Families of rows that turns and mirrors carry onto each other, the same ones carrying the whole set onto itself: the rest of each named row's family, in list order:
4 families of 8 rows:
nodu: [  0 -12   2  -2  -3   4 -14 -13  11   9  -1   4  -7   4  -4   7  17   6
  -8   1  -7   2  12  -8  -5   5  -3   5]
mito: [-14  -1   1  -4   0  20   0  17   7   7  -8  -3   2 -16   1   4  10  -1
  -2   2 -20  -8  -6  -2 -12   4 -10   5]
tebup: [-12  -6   1  -3  -5 -11   6   4   5   0   3   2  17  -2  19 -11   1  -6
  -7  -6   2   3   6   4   5   8  -5 -10]
bebat: [-15   3  -1  -6   8  -2  -6 -10  11  11   6  -2   1   5  17   1  -4   4
  -6  -2  11   9  20   2   5   5  -4  -6]
fal: [-18   0   4  -8   6  10   8  22  -3   8  -4  -4  10  -3  16   2  -1  -6
  -9  -6   2   5  -6  11  -6   0 -15   0]
nev: [ -8  -7   7  -8  -2 -10  14   3   9   0   2   1  19   4  12  -8   3  -4
   0   0   2   1   4   3   3   8  -5  -2]
Ketun: [ -8  -3   5   9   4  15 -19  10   2  12  -3   6 -16  -3  13  11  13  -2
 -14   5  -9   4  -3  -6 -20   2 -11   5]
Pakef: [-14   2   8  -8   8   8  11  26   5   5  -2  -1  13  -3  19  -2  -1  -1
  -2   1   0   1  -3   8  -1   2 -12   9]
guve: [-15  15   6   0   3  12  -8  11   1  13  -1  -4  -7  -3  24   7  -9   8
 -12  -5   5   3  10   4 -12   0 -18   7]
Nup: [  2 -13   6  -2  -9   2  -1  -1  13   3   3   3   5  -6   0  -6  14  -3
   6  11 -14  -4  -1 -10  -2  14  -3   2]
gur: [-11   1   6   8   9  14 -24   8   6  13  -3   3 -14  -3  13   7  12   7
 -17   0 -13   3   4  -6 -13   0 -11  13]
getid: [ -8  -4   9   7   1  20 -23   5   9  13  -5  -2 -11  -2  10   5   4   3
 -12  -3 -14   3   0  -9 -14   7 -19  15]
logi: [-13  -5   8  -5  -5  -7   7   0   7   1   1  -3  14   0  16  -9  -6  -2
  -2  -2   7   2   9   6   8   8 -10  -9]
ruk: [ -7  -7  -3   7   3   1 -17 -16  22  10   1   4   0   1   2   1  10   4
 -16   1 -13   2  10 -11  -1   8  -6   5]
rito: [-14   8   6   4   4   6 -11  15   0   9  -1   5  -8   2  28   2  -3   8
 -15  -5  12   1  10   9  -7  -3  -9   8]
pude: [-18   8   3   0   5   9  -8   8   2  13   3  -5 -11   2  29   3 -11   5
  -6  -3   6   7   5  -1 -14   2 -16   8]
mavad: [-15  -4  10   1  -1  12   1  21   7   4  -5   2   5 -15   8   0  10   1
  -6   8 -19 -12 -10  -1 -10   5 -10  11]
Lepu: [-12   9   5   2   8   6 -11  11   3   9  -2  -1 -10   6  27   4  -2  10
  -8  -8   5   9  14   2  -9  -4 -16  11]
gilaf: [-3  3 -5 -1  6 -4 -7 -6 13  7  6  4  0  4 17 -4  3  9 -3 -1  8  7 26  2
  4  3  1  1]
dorud: [ -2  -8   6  -3  -4  -6   7   3  11   1   2   2  19   4  11 -11   1   3
  -3   1   6   0  10   7  12   7  -6   4]
moben: [ -9  -6   2   4   1  -3 -18 -16  13  11   1   4 -10   3   3   3  16   6
 -14   1 -10   0  12 -10  -9   4   0   3]
karad: [ -8  -9   3  -5 -12   1  -6  -1  14   2  -1   4   9 -13   1  -9  12   0
  -4  -3 -17 -12   4  -7   4  12   2  -2]
Nizer: [ -8   3   1  -6   5  -7 -10  -9   9  12   6   1  -5  12  17  -1   3   5
  -4  -6   9  10  20  -3  -2   4  -1   1]
vug: [-15  -1   4   0  -6  16  -2  16  11   7  -4   1   4 -17  -3   5   7   0
 -11   4 -17  -7 -10  -6 -13   3 -11   9]
dov: [-14   7   8  -3   7  12   5  24   3  11  -2  -3  11  -8  17   1  -5  -6
 -10   0   0   5  -3  10  -5   4 -20   1]
goba: [ -8 -14  10  -4  -7  -3  -1   2  12   4   2   5  11  -8   2  -9  15  -6
  -4   7 -16  -9  -4  -7  -2  14   2   0]
figip: [-10   1   5   8  -3  18 -24   9  10  11  -1   3  -9  -9   7   7   7   1
 -16  -2 -14   5   1 -13 -16   6 -12  10]
zupes: [-17   2  -4  -6   5  -7  -7 -12  15  14   9   2   0   7  18  -2  -5   7
 -12  -2  11   4  13   0   3   4  -2   2]
dob: [-13 -12   3  -4 -10   0  -6  -3  16   2   4   4   7 -11  -3  -8   8  -4
   0   5 -11  -5   1 -12   3  12   3  -4]
geb: [-13  -5  11  -2  -5  14  -1  17   3  10  -4   4  -3  -9   5   6   9  -1
  -8  11 -10 -12 -16  -2 -13   4  -9   9]
Piza: [-15   5   3   3   9   6   8  25   5   8   0   4  11  -4  23  -3  -1  -2
  -9   9   5   0  -4  11  -3   0 -10   5]
tebo: [-12 -13   0   5  -4   0 -17 -17  17   5   0   3  -1   1  -2   3  10   3
 -14  -1  -7   5  11 -12  -2   5  -3  -1]

The rest of the family of pude: mito, tebup, fal, getid, ruk, karad, zupes
The rest of the family of Piza: nodu, Ketun, Nup, rito, gilaf, dorud, geb
The rest of the family of vug: bebat, guve, logi, dov, figip, dob, tebo

